One turn moves each row of this set onto another row. After a few examples, where does it send each row asked below?
vofek: -.26	.12	-.02	-.13	.18	-.18	.15	-.22	.06	-.15	-.02	-.03	.20	.01	.19	.20	.04	-.02	.27	.02	-.15	-.07	-.06	-.11	-.10	-.14	-.19	.38	.31	-.15	-.33	.10	-.03	.27	-.09	-.32	-.48	-.05
kegap: .02	-.04	.19	-.25	-.06	-.19	.09	-.26	.02	-.12	-.15	-.11	-.19	-.23	-.06	.21	.06	.07	.00	.31	-.09	.19	.08	-.07	-.07	.06	-.16	.09	.24	-.10	-.09	-.06	-.08	.05	-.08	.07	-.16	.03
von: -.14	.10	-.06	-.17	.19	-.08	.02	-.22	.19	-.02	-.20	.29	.13	.09	.20	.08	.01	.29	-.30	.14	.02	.00	.08	-.06	.04	-.03	-.47	.19	.07	-.17	-.34	-.26	-.32	-.13	-.06	.01	-.20	.01
dudi: -.13	-.28	.16	-.19	.38	-.08	.00	-.16	.19	.02	-.15	.08	-.11	-.10	.04	.11	-.10	.16	-.27	.04	-.04	-.26	.05	-.09	.11	.01	-.46	.12	.00	.04	-.22	.07	-.08	-.01	.05	-.07	-.39	.09
gisib: -.08	-.17	-.06	.14	.33	.16	.08	.04	.13	-.06	-.06	.01	-.03	.08	.24	.17	.10	-.14	-.26	-.05	-.14	.21	.00	-.02	.07	-.24	-.25	.37	.15	-.27	-.30	.11	.01	.36	-.29	-.05	-.25	.21
gop: -.21	.24	.03	.13	.19	-.15	-.04	-.03	.10	-.13	.14	.04	.12	-.21	-.07	.16	.09	.08	.20	-.10	-.25	-.25	-.18	.06	-.17	-.17	-.20	.29	.19	-.15	-.29	-.15	.05	.25	.03	.05	-.12	.03
sis: -.26	.22	.03	.16	.17	-.18	-.02	-.05	.14	-.13	.15	.06	.10	-.22	-.08	.19	.07	.11	.18	-.10	-.26	-.18	-.14	.04	-.18	-.17	-.26	.25	.17	-.22	-.33	-.14	.06	.27	.00	.07	-.07	.03
lir: -.04	-.19	-.06	-.03	.35	-.07	-.30	-.29	.11	-.11	.09	-.10	-.06	-.27	.00	.00	.26	.12	-.05	.09	.13	-.04	-.19	.05	-.09	-.28	-.32	.08	.31	.15	-.30	-.07	.03	.26	.09	-.17	-.20	-.14
mipur: -.07	.04	-.14	-.03	-.10	-.20	-.06	-.43	.10	-.05	-.03	.03	-.07	.03	.19	.24	.09	-.10	.04	.27	-.17	.28	-.22	-.06	-.08	-.03	-.27	-.12	.04	-.04	-.10	.14	.02	.16	-.19	-.04	-.26	-.15
ladu: -.06	-.16	-.08	.11	.35	.16	.02	.06	.14	-.07	-.05	.02	-.03	.07	.22	.17	.03	-.17	-.24	-.03	-.21	.27	.03	.03	.11	-.24	-.31	.34	.13	-.26	-.29	.08	-.01	.34	-.25	-.03	-.21	.22
vova: -.19	-.12	.12	.21	.42	-.28	.09	-.01	.24	.01	-.05	.09	.02	-.14	.14	.18	.09	.25	-.30	-.17	-.09	.01	-.25	-.10	.01	-.21	.06	-.07	.17	.10	-.10	.10	-.19	-.03	-.18	-.12	-.20	.00
sanup: -.07	-.09	-.18	.02	.48	-.01	.00	-.26	.00	-.21	-.17	-.21	.18	-.06	-.24	.08	.04	.10	.01	.37	.12	.11	-.11	.00	.05	-.11	-.14	.06	.31	.11	-.25	-.09	-.21	.09	.12	.00	-.24	.07
zin: -.06	.08	-.11	-.05	-.09	-.19	-.05	-.40	.06	-.07	-.05	.06	-.12	.06	.13	.30	.08	-.08	.06	.20	-.19	.35	-.20	-.10	-.07	-.05	-.29	-.07	.06	-.10	-.14	.17	.03	.20	-.17	-.05	-.30	-.12
Vifud: -.06	.06	-.12	.00	-.06	-.16	-.02	-.43	.08	-.11	.02	.08	-.07	.04	.18	.29	.09	-.08	.06	.23	-.17	.34	-.19	-.08	-.03	-.06	-.33	-.17	.07	-.06	-.11	.16	.01	.16	-.16	-.07	-.27	-.11
zugog: -.08	.05	-.08	-.14	.18	-.05	.02	-.23	.13	-.01	-.21	.27	.08	.07	.20	.10	.03	.25	-.26	.13	-.01	-.01	.13	.00	.07	-.02	-.49	.14	.06	-.22	-.36	-.23	-.38	-.14	-.10	.00	-.20	.01
Fir: -.08	-.06	-.21	.01	.49	.00	.00	-.29	-.02	-.19	-.15	-.21	.10	-.06	-.22	.08	.00	.05	.00	.30	.15	.09	-.15	.04	.08	-.03	-.17	.04	.32	.10	-.25	-.01	-.17	.07	.13	-.02	-.19	.09
Mem: -.18	-.10	.13	.16	.40	-.26	.06	-.02	.24	-.02	-.09	.08	.04	-.16	.10	.16	.09	.25	-.34	-.12	-.07	-.03	-.24	-.07	-.03	-.24	.06	-.05	.16	.16	-.16	.16	-.21	-.08	-.19	-.12	-.19	.02
misun: -.19	.24	.06	.18	.19	-.24	-.02	-.05	.14	-.16	.12	.05	.10	-.24	-.06	.21	.04	.06	.18	-.12	-.20	-.22	-.12	.05	-.21	-.18	-.24	.26	.19	-.15	-.36	-.13	.04	.29	.04	.00	-.12	.02
fizib: -.19	.22	.07	.16	.10	-.18	-.03	-.03	.13	-.14	.12	.02	.10	-.22	-.09	.14	.05	.05	.23	-.14	-.21	-.21	-.11	.07	-.17	-.14	-.29	.26	.16	-.20	-.35	-.12	.05	.24	.01	.02	-.13	.02
bopaz: .01	-.13	-.02	.14	.36	.15	.04	.08	.14	-.03	-.09	-.03	-.01	.04	.27	.13	.07	-.17	-.21	-.05	-.19	.24	.01	.02	.05	-.25	-.30	.39	.14	-.26	-.28	.11	-.03	.34	-.24	-.02	-.19	.16
devor: .00	-.17	-.01	.12	.37	.17	-.02	.04	.12	-.05	-.10	.00	-.05	.06	.25	.14	.06	-.14	-.24	.00	-.19	.26	-.02	.03	.07	-.19	-.30	.36	.14	-.27	-.33	.08	-.02	.38	-.26	-.05	-.28	.19
pida: -.09	-.21	.03	-.06	.16	-.17	.11	-.24	.14	.11	-.38	.11	.03	-.20	.30	.14	.15	-.17	-.12	-.01	.06	.19	-.07	-.04	.27	-.19	-.20	.39	.27	-.26	-.29	-.02	-.13	.18	-.23	-.03	-.17	-.09
sata: -.11	-.06	-.19	.05	.50	-.05	.01	-.25	-.03	-.23	-.18	-.24	.17	-.07	-.20	.09	.03	.02	-.02	.33	.12	.08	-.11	-.02	.08	-.17	-.14	.07	.35	.10	-.25	-.02	-.18	.07	.16	.00	-.23	.09
girul: -.13	-.03	-.23	.05	.52	-.01	.00	-.24	.01	-.18	-.15	-.28	.15	-.08	-.22	.11	.01	.06	.00	.30	.10	.12	-.11	.01	.07	-.06	-.12	.04	.34	.08	-.27	-.09	-.21	.08	.12	-.03	-.23	.13
Kuvez: -.06	.12	-.07	.00	-.07	-.20	-.05	-.45	.08	-.08	-.02	.10	-.10	.04	.18	.27	.10	-.16	.11	.23	-.16	.30	-.15	-.06	-.04	-.07	-.28	-.14	.09	-.08	-.13	.14	.06	.17	-.19	-.02	-.25	-.10
duduf: -.12	-.12	.17	.17	.40	-.30	.08	-.02	.20	.01	-.07	.11	-.01	-.15	.09	.21	.13	.23	-.29	-.18	-.05	.01	-.22	-.08	-.06	-.26	.04	-.05	.17	.12	-.09	.15	-.23	-.04	-.22	-.15	-.18	.01
did: -.19	-.12	.15	.19	.40	-.27	.03	-.01	.17	.04	-.03	.08	.02	-.13	.15	.13	.08	.25	-.35	-.14	-.02	-.01	-.23	-.10	-.04	-.22	.06	-.09	.18	.10	-.10	.10	-.25	-.02	-.18	-.14	-.19	-.02
kopib: -.12	.04	-.06	-.14	.14	-.12	-.01	-.25	.18	.01	-.22	.26	.11	.07	.23	.01	.00	.23	-.27	.16	.00	.04	.03	-.01	.09	-.02	-.53	.16	.02	-.21	-.31	-.25	-.32	-.16	-.09	-.01	-.22	.04
Sigor: -.14	.09	-.10	-.15	.21	-.07	.02	-.20	.18	.00	-.20	.26	.14	.05	.20	.08	.06	.25	-.25	.10	.01	.02	.04	.00	.05	-.01	-.51	.07	.04	-.23	-.35	-.23	-.36	-.17	-.09	.02	-.18	.02
sov: -.08	-.03	.07	-.18	.21	-.16	-.16	.21	.28	-.02	.12	-.04	.11	.03	.36	.10	.28	.10	-.19	-.01	-.05	-.01	-.01	.15	-.18	-.23	.01	.19	.23	-.05	-.21	.15	-.13	.00	-.09	-.14	-.22	.03

gisib turns into -> gop
Sigor turns into -> Vifud
fizib turns into -> duduf
And these:
kopib turns into -> zin
lir turns into -> dudi

One turn moves each row of this set onto another row. After a few examples, where does it send each row asked below?
tal: -.35	.02	-.02	-.21	.16	.02	.07	.14	.24	-.01	-.21	.04	-.16	-.23
kopof: .19	-.06	.03	-.05	-.19	-.05	-.12	.22	.13	-.06	.01	-.04	-.07	-.14
Bebok: -.27	.12	-.07	-.15	.14	-.06	.10	.14	.31	-.18	-.03	-.08	.00	-.19
Fode: .01	-.15	-.20	-.15	-.07	.13	.04	-.37	.11	.15	.00	.00	-.07	-.06
guko: -.17	.12	-.13	-.23	.05	.14	-.04	.04	.18	.14	.13	.21	-.14	.03
sek: -.31	.07	.01	-.16	.09	.13	.04	.05	.21	-.10	-.10	-.10	-.12	-.38
sez: -.07	-.16	-.12	-.12	-.08	.02	.17	-.34	.11	.26	.02	.01	-.19	-.18
med: .08	-.24	-.23	-.03	.07	.01	.28	-.17	.26	-.15	-.12	-.21	-.30	-.20
Mibo: .13	.12	-.07	.02	-.08	-.16	.16	.04	.12	-.14	-.14	.04	-.40	-.09
bimon: .12	.09	-.12	.03	-.10	-.19	.12	.05	.11	-.12	-.20	.06	-.37	-.14
Ribem: .15	-.20	.06	-.02	-.09	-.11	-.22	.08	.19	-.05	-.06	.12	-.01	-.13
dur: .07	-.21	-.10	-.11	-.05	.07	.05	-.36	.30	.18	.11	.13	-.02	-.10
zavig: .32	-.11	-.13	.08	.11	.07	.10	.02	.35	-.02	.21	-.12	-.12	-.16
sulug: .28	-.08	-.20	.03	.15	.02	.12	.04	.32	.01	.22	-.15	-.07	-.14
daf: -.09	-.26	-.10	-.08	-.08	.03	-.04	-.25	.16	.25	.00	.04	-.07	.02
nures: -.01	-.28	-.17	-.09	.19	.14	.26	-.01	.29	-.15	-.08	-.06	-.35	-.26
Latir: -.08	-.31	-.12	-.10	.15	-.07	.29	.02	.26	-.22	.00	-.03	-.34	-.17
gipin: -.15	.10	-.11	-.22	.05	.05	-.02	.05	.29	.11	.19	.24	-.20	.02
lem: .20	-.05	.12	-.11	-.18	-.01	-.10	.18	.15	.02	.05	.05	-.02	-.14
Ras: .24	.01	.05	-.12	.02	-.08	-.25	.07	.18	-.01	-.07	.04	-.04	-.24
fikig: .11	.03	-.12	.03	-.04	-.20	.07	.08	.14	-.18	-.20	.02	-.39	-.08
mevu: .11	.12	-.14	.03	-.02	-.15	.05	.08	.12	-.15	-.15	.03	-.42	-.08
dofez: .11	-.16	.05	-.04	-.18	-.11	-.22	.16	.26	.00	-.06	-.01	-.18	-.27
Gigu: -.08	-.25	-.21	-.01	.10	.04	.39	-.05	.30	-.09	-.01	.00	-.31	-.09
vugi: -.03	-.25	-.17	-.03	.11	.12	.25	-.14	.26	-.19	-.12	-.21	-.31	-.21
nodob: -.18	.07	-.06	.04	.23	-.05	.11	-.26	.36	.18	-.16	.06	-.09	-.25
Meli: .29	-.04	-.15	.03	.14	-.03	.08	.00	.36	.01	.20	-.18	-.10	-.10
sulep: -.30	.08	-.02	-.11	-.03	-.01	.08	.19	.28	.02	-.12	-.14	-.03	-.29
Duz: .01	-.19	-.21	-.12	.15	-.02	.31	-.18	.34	-.15	-.14	-.17	-.28	-.17
lar: .11	-.15	-.13	-.09	-.08	.08	.05	-.28	.14	.32	-.03	.12	-.22	-.10
pavo: -.02	-.21	-.07	-.12	.01	.13	-.04	-.32	.27	.21	.07	.18	-.01	-.10
mot: -.10	.08	-.04	.04	.30	-.06	.10	-.22	.32	.15	-.16	.11	-.07	-.29
Diten: .26	-.20	.10	-.10	.02	-.10	-.18	.01	.12	.01	.03	.07	-.12	-.26
kibi: .12	-.15	.06	-.03	-.20	-.01	-.21	.13	.17	-.03	-.02	-.03	-.07	-.11
Kugov: -.15	.06	-.19	-.23	.04	.07	-.03	.05	.23	.12	.15	.27	-.20	.03
ziru: -.03	-.27	-.08	-.07	-.01	.17	-.03	-.34	.20	.17	.04	.07	-.06	-.05
fibi: -.24	.09	.02	-.25	.13	-.01	.09	.21	.20	-.03	-.23	-.05	-.15	-.19
buzuv: .01	-.30	-.15	-.04	.16	.12	.25	-.12	.13	-.23	-.02	-.13	-.23	-.10
Gutu: -.13	.11	-.14	-.15	.07	.11	-.04	.08	.23	.17	.19	.20	-.20	.04
Zuve: .25	-.06	-.15	.14	.17	.02	.11	.00	.34	.01	.21	-.10	-.11	-.14
Rep: -.33	.02	.03	-.16	.05	.07	-.01	.17	.26	-.05	-.20	-.06	-.15	-.25
Kurem: -.09	.08	.01	.02	.32	-.05	.12	-.23	.31	.17	-.16	.11	-.14	-.21
tuzor: -.15	.13	-.07	.08	.27	-.08	.09	-.25	.32	.12	-.14	.09	-.14	-.22
mag: -.27	.11	-.02	-.23	.07	-.09	.01	.11	.16	-.04	.01	-.13	.02	-.23

kibi turns into -> ziru
Fode turns into -> nures
And these:
nodob turns into -> fikig
Zuve turns into -> tuzor
Kugov turns into -> sulug
Gigu turns into -> Bebok
Meli turns into -> Kurem
mag turns into -> Diten
sek turns into -> dofez
dur turns into -> Duz
tal turns into -> kopof

